128 stands for zero in the data rows.
Some points:
[146  98 135 126 111 108  40  85 110 115 136 139 120 111 128 122 106 136
 165 164 105 109  89 134  96 120 159 131 136  70 133 100  91 142 136 181
 128 115 112  75 159 141 105 123 148 111 183 133 183 141 143 154 151  99]
[122 142  90 122 120 141  89 157  97 138 126 146 124 111  96 157 126 144
 145 153  97 139 118 144 122 126 123 130  94  27  93 156 128 146 146 119
  80 117 128  64  83 140 106 108 152  70  96 136 142  94  91 117 109 126]
[139 147  79 153 129 101  83 127 158 116 138 144 120 124 133 164 118 134
  96 120 142 100 154 135 146 128 133 141 124 136 168 132 124 148 150 108
 138  39 107 174 147 128 122 122 114 110 139 151 137 169 154 147 111 179]
[125 113 114  94 137 132 171 165 136 155 155 109 142 139 150 131 106 125
  89 148 104  85 129 147 121 116 136 117 149 159 114  94 166 116 156 146
 127 111 145 124 164 128 179 103 138 118 114 124  84 137  87 135 108 114]
[ 93 106 127 131 114 145 146 106 184 164 142 111 113  95 157 126 126 133
  98  92  90 121 135  97 149 137 119 138 104 169 136 159 156 155 110 118
 109 149 138 124 122 112 127 162 140 150 139  98  88 115 168 124  87 158]
[129  74 102 124 148 154 108 162 140 171 116 143 129 110 120 139 175 111
 160 151 171 116 107 125 129 111 130 128  90 160 120 128 134 117 121 132
 140 165 148  98 144 118 156 106 138 184 146 205 135 129 173  88 127 163]
[125 139  90 101 133 105 170 127 146 103 104  58 140 146 129 160 114  77
 140 138 149 176 147 109 127 105 136 154 112 161 116 126 135  99 114 150
 146 197 100  96 132 148 132 148 117 122 102 135 130  89 123 183 111 172]
[109 162  88 181 144 102 175 107 125 140 156 138 116 143 119  81  95 104
 109 105 142 134  93 122 112 150 161 128 149  96 151 161  98 120 114 134
  75  79 154 160 158 119 130 138 140 160 149 145  89 120 121  90 169 135]
[116 146 110 106 155 137 177  92 136 138 104  87 124 130 130 152 114 165
 131 142 163  94 111 160 169 118 103  90 109  96 105 117 137 139  98 132
 153 124 106 113 105 130 107 107 122  94 162 110 111 122 198 110 172 135]
[127 126 132 134 127 125 112  90 146 137 106 174 117 129 115  97 168 125
 130  83 126  87 124 151  92 124 122 100  98 168 111 144 126 143 158 122
  87 165 124 131  96 136 114  71 132 126 119 118 143 133 135 116 158 105]
[114 143 147 112 128 115 203 183 119 109 141 121 109 116 119 163 163 151
 153 122 134 144 155 151 138 127 132 142 115 177 114 102 114 138  62 157
  92 200 109 139 138 142  80 140 129 137 135 135 140 135 141 155 160  79]
[142 118 122 127 174 133 129 129 138 122 148  98 137  87 140 111 130 134
 116 129 139 135 169 143 109 115  99 140 112  74 104  80 130 141  77  98
 156 173 116 160  93 116 127 160 125  89 150 130 109 166 109 121 102 116]
[149  74 183 134 170 152  97 121 109 129 118 135 136  92  96 123  98 164
 156 169 129 144 139 156 159 123 133 119 161 118 138 120 127  88 188 137
  84 136 127 115 127 119  71 112 145 144 144 173 122  93 194 132  66 139]
[165 170 144 132  90 131 111 152 136  95 147 153 127 145 123  91 132 143
  92  96 124 148  93 138 142 138 122 133 189 150  98 159 119 128 148 141
 158 141 114 124 183  77 104 124 135 117 125 115 116 156 155 152 153 158]
[139 116 211 113 128 116 154 145 121  92  88  89 133 138 178 140 151 151
 122 110 155 120 139  90 101 107 142 118 108 104 141 174 133  97 119 110
 158  56 132 152 126 153 120 150 138 136 146  95 122 142 133 140 131 106]
[140 140  67 133 138 180 108 134 156 148 118 153 106 138 132 132 125 131
 136 133 119 125 163 178 128 118 179 133 118  72 100 128 111 119 194  82
 112 134 162  52 140 129 155 136 116 140 151 111 115 104 142 122 117  93]
[113 110 139 142 139 161 128 127  94 105 116 142 104 127 118  71 164 102
 138 160  68 117 156 155 115 138 138 142 112 101 130 139 129 129 169 121
 118  74  87  99 126 100  94 104 133 122 138 137 157  74 134 110 127 121]
[144 134 171 131 112 125 131 141 117 134 114  70 155  93 126 132 109 118
 106 107 162 128 152 145 134 114 110 110 114 141 122 112  65 138 198  72
 112 174 131 154 138 152 154 128 113 117 111 128 146 135 139  90 152 123]
[117 147 125 165 100 114 124 104  76 104 108 128 146 124 162 124 104 137
 113 116 111 125 118 155 146 141 166 157 140 131 119 186 136  81 111 129
 117 131 117 212 141 101 184 105 108 107 115 112 159 159 149 120 179  91]
[103 160 165 171  99 127 150 114 165 121 127 117 131 164 137  88 166 156
 136 142 159 158 114 124 109 143 156 145 151 129 141 122  96 127 169 164
 144 138 144 168 129 142 139 128 124  71 124 113 113 146 112  90  35 176]
[143  96 147 105 135  95 157 131 159 118 141  71 127 145 140 133 122 139
 184 123  95 128 121 134 146 141 132  92 101 161 175 124 137 104  60 113
 131 210 158 115 120 122 149 150 116 146 116 139 163  99 125 157 113  77]
[130 133 142 143 141 138 106 139 107 147 157  81 133 141 127 129 102 168
 170 125 129 110 159 152 126 119 160 123 108  98 111  96 133 121 150 178
 128  63 143 101 105 104 140 121 144 175 146 121 184 138 125 126 174 163]
[ 99 142 114 124  75 101 152 119  93 154 134 160 130 148 132 117 126 144
 129 156 149 161 177 103 149 128 123 119  94  52 133 129 150 144 171 101
 150 179 126 156 142 141 132 133 125 191 109 132 126 158 119 199  82 137]
[122  89  92 153 135 166  80 141 180 145 124 118 146 161  99 127 189 163
 143 158  98 107  97 141  99 119  94 107 134  71 120 107 152  94 150  70
  93 149 111 125 150 143 114 129 120  88 147 113 152  92 119 123 140 172]
[164 112 124 121 107 161 208  96 148 125 127  91 128  73 150 142 144 133
 120 107 101 158 112  94 112 144 133 127 137 183 126 141 134 119 140 123
 169  31 125  81 123 124 144  86 113 113 112 169 120 159  86 162 120 117]
[124 109  99 105 123 120  96 117 104 118  94  47 114 146 120 141 155 133
 124 131 130 157 139 131  80 142 151 136 161 139 140 129 148 127 103 115
 140 127 142 157 119 120 112 117 139 147 123 136 110 174  91  86 135 162]
[153 195 121  85 117 161 128 134  93 126 165 161 139 127 141 106 133 117
 128 113 167 117 126 120 113 135 122 140 164 218 139 105 175 113  86 106
 109 104 140  93 119 146 137 127 119 136 122 117 144 113 153 133 102 100]
[127 108 150 139 154 144 132  89  99 121 157 154 103 135 139 115  97 132
 131  88 143 139 117  97 153 148 127 131 146 178 109 120 115 135 157 106
 135 140 140 152 155 130 144 124 135  85 106  99 104 122  99 178 170 179]
[170 100  78 125 121 148 116 150  81 149 150 100 139 118 134 145 112 120
 115 116 128 109 108 142 108 113 116 119 158  57 137 111 119 140 111 134
 151 151 129 109  72 133 110 103 132 155 106  93 114 113 181 180 148 150]
[141 132 184 134 126 174 100 118 114 119 131 160 120 119 143 168 143 123
  63 121 151 139 112  91 126 134 109 128 139  38 125 125 150  98 105 174
 140 155 104 136 139 157 160 143 124  96 131 152  93 143 104 121 157 102]
[162 153 150 156 161  83 120 144 147 126 148 124 128 129 112 103 146  94
 170 115  64 142 123 134 118 119 124 129 144  79 121 138 122 129 127 134
 161 111 132 130 107 164 121 107 118 114 143 144  70  81 124 117 160 117]
[116 132 128 115 144 101 149 107 143 155 171 136 113  75  95 120 160 101
 113 140 114 125  83 121 150 125 165 135 159 136 113 157 135 113 133 144
 139 105 129 163 103 128 135 172 125  87  99 102 173 148 124 131 104 121]
[104 134 105 156 152  89 104 123 152 155 100 138 148  93 145 122 136 170
 105 130 136 144 141 147 125 133 120 117 166 117 161  92 103 160 127 140
 101 131 105  83 125 105 142 121 130 176 143 122 157  81 120 139 163 133]
[ 93 112 188 120 103 138 113 133 172 109 134 123 142 114 106 130 106  67
 137 127 140 105  89 143 135 114  69 124 135  95 123 154 163 156  90 116
 117  89 155 192 138 117 125 124 147 137 149 123 107 113 108 171 138  93]
[ 75 131  92 143 109 119 123 150 137 109 114 115 135 177 139  91  71 135
 106 100 161  98 134  98 156 129 154 165 150 193 115 157 148 147 133 153
 151 168 126 128 100 144  94 145 123 107 122 160 130 143  93 128 121 136]
[143 123 142  90 146 114 156 153 144 163 102 108 133 174 124 168 122 124
  90 157 123 119 126  94 138 154 139 131 109 157 117 119 104 196 108 152
 107 165  96 181 145 113 142 136 110 145 141 137 161 106 145 127  83 125]
[125 176 119 106 140 146 150 143 170  93 113 127 125 105 128 164  66 104
 178 131 124 125 140 142 122 149  96 105 123 215 121 111 149 115 176 136
 134 169 105 139 133 133 148 172 145 142 124 108 135 131  99  74  96 129]
[134 119  95  76  78  94 116 120 116 120  90 201 111 145 134  71  98 135
 120 108 153 129 136 109  93 135 119 129 110 112 139 122 137 113 120 172
 137  39 133 154 168 120 111 158 112 106  67 142 136  93  96 104 150 120]
[104 155 154 150 139 112 142 145  91 147 115 160 145 135  92 179 135 147
 129  96 104  94  95 139 118 117 106 141  81 159 178  90 135 122 146 105
 175 203 145 133 102 100 117 137 134 131 135 145 135 101 125 152 108 124]
[138  83 116  98 102 111 132 133 101 131 112 216 152 166 166 166 145  81
 141 108  89 132 129 152 135 122  84 134 156 121 113 133 115 140  87 144
 139 104 110 129  98 118 155 154 131 132 126 133 156 140 151 110  91 136]
[118 161 131 126  98 104 123 128 136 128 109 147 129 125 111  82 129  86
 124 165 160 115 115  92 149 132 163 142 107 114 171  94 165 111 119 127
  92  63 141 119 162 115 108 155 114  86 134 116  85 136  80 132 136 137]
[146  98 103 137  97 124 150 132 100 106 102 150 132 147 135 131  93 122
  94 171 132 164 153 108 105 145 136 103 115 193 123 140 115 120  86 101
 142 147 133 136  94 148 149 150 133 151 174 104 119 145 111 154 143 151]
[119 156 117  91 144 170 127  98 137  78 117 135 151 114 127 172 172 113
 131 128 125 153 143 114 133 133 160 114 117 182 132 131  87 172  97 122
 153 149 148 148 124 134 145 106 144 136  94 144 134 150 110  87 137 118]
[119 121 114 133 150 128 105 127 118 170 166  91  95 157 133 153 125 122
 146 157 116 130 150  86 120 114  27 136 146 163 139 107 128 103 155 118
  95 132 159  88 109 123  94  93 121 109 140 161 139 126 166 108 138 108]
[127 129 202 145 142 129 130 145 112 105 174 163 119 110 113 132 105 112
 153 113 132 149 128 115 148 137 161 117 127  66 122 164 145 137  98 106
 145 133 113  76 134 141 122 102  96 212 108  91 123 180 105  48 111 124]
[136 125 137 177 153 114  66 105 124 135 131 157 128 145  95  78 169 159
 115 122 132 134 131 134 190 113  99 149 114 152 132 150  70 150 115 144
 121  51 137 128 153 135 132 151 134 158  83  83  75 143 124 145 141  73]
There is one direction along which these points spread out most. Take the direction at right angles to it along which they spread out most. Go by this last direction. How far along it is each point below, from 0 to 99? The average is 50, and the first point in the table lies past the average. One standard deviation of the points above along it is 16.
[134 119  95  76  78  94 116 120 116 120  90 201 111 145 134  71  98 135
 120 108 153 129 136 109  93 135 119 129 110 112 139 122 137 113 120 172
 137  39 133 154 168 120 111 158 112 106  67 142 136  93  96 104 150 120] 17
[164 112 124 121 107 161 208  96 148 125 127  91 128  73 150 142 144 133
 120 107 101 158 112  94 112 144 133 127 137 183 126 141 134 119 140 123
 169  31 125  81 123 124 144  86 113 113 112 169 120 159  86 162 120 117] 32
[124 109  99 105 123 120  96 117 104 118  94  47 114 146 120 141 155 133
 124 131 130 157 139 131  80 142 151 136 161 139 140 129 148 127 103 115
 140 127 142 157 119 120 112 117 139 147 123 136 110 174  91  86 135 162] 46
[142 118 122 127 174 133 129 129 138 122 148  98 137  87 140 111 130 134
 116 129 139 135 169 143 109 115  99 140 112  74 104  80 130 141  77  98
 156 173 116 160  93 116 127 160 125  89 150 130 109 166 109 121 102 116] 61
[162 153 150 156 161  83 120 144 147 126 148 124 128 129 112 103 146  94
 170 115  64 142 123 134 118 119 124 129 144  79 121 138 122 129 127 134
 161 111 132 130 107 164 121 107 118 114 143 144  70  81 124 117 160 117] 51
[143  96 147 105 135  95 157 131 159 118 141  71 127 145 140 133 122 139
 184 123  95 128 121 134 146 141 132  92 101 161 175 124 137 104  60 113
 131 210 158 115 120 122 149 150 116 146 116 139 163  99 125 157 113  77] 71
[103 160 165 171  99 127 150 114 165 121 127 117 131 164 137  88 166 156
 136 142 159 158 114 124 109 143 156 145 151 129 141 122  96 127 169 164
 144 138 144 168 129 142 139 128 124  71 124 113 113 146 112  90  35 176] 34
[125 176 119 106 140 146 150 143 170  93 113 127 125 105 128 164  66 104
 178 131 124 125 140 142 122 149  96 105 123 215 121 111 149 115 176 136
 134 169 105 139 133 133 148 172 145 142 124 108 135 131  99  74  96 129] 55
[139 116 211 113 128 116 154 145 121  92  88  89 133 138 178 140 151 151
 122 110 155 120 139  90 101 107 142 118 108 104 141 174 133  97 119 110
 158  56 132 152 126 153 120 150 138 136 146  95 122 142 133 140 131 106] 32
[119 156 117  91 144 170 127  98 137  78 117 135 151 114 127 172 172 113
 131 128 125 153 143 114 133 133 160 114 117 182 132 131  87 172  97 122
 153 149 148 148 124 134 145 106 144 136  94 144 134 150 110  87 137 118] 46
[113 110 139 142 139 161 128 127  94 105 116 142 104 127 118  71 164 102
 138 160  68 117 156 155 115 138 138 142 112 101 130 139 129 129 169 121
 118  74  87  99 126 100  94 104 133 122 138 137 157  74 134 110 127 121] 55
[122 142  90 122 120 141  89 157  97 138 126 146 124 111  96 157 126 144
 145 153  97 139 118 144 122 126 123 130  94  27  93 156 128 146 146 119
  80 117 128  64  83 140 106 108 152  70  96 136 142  94  91 117 109 126] 70
[104 155 154 150 139 112 142 145  91 147 115 160 145 135  92 179 135 147
 129  96 104  94  95 139 118 117 106 141  81 159 178  90 135 122 146 105
 175 203 145 133 102 100 117 137 134 131 135 145 135 101 125 152 108 124] 69
[143 123 142  90 146 114 156 153 144 163 102 108 133 174 124 168 122 124
  90 157 123 119 126  94 138 154 139 131 109 157 117 119 104 196 108 152
 107 165  96 181 145 113 142 136 110 145 141 137 161 106 145 127  83 125] 57
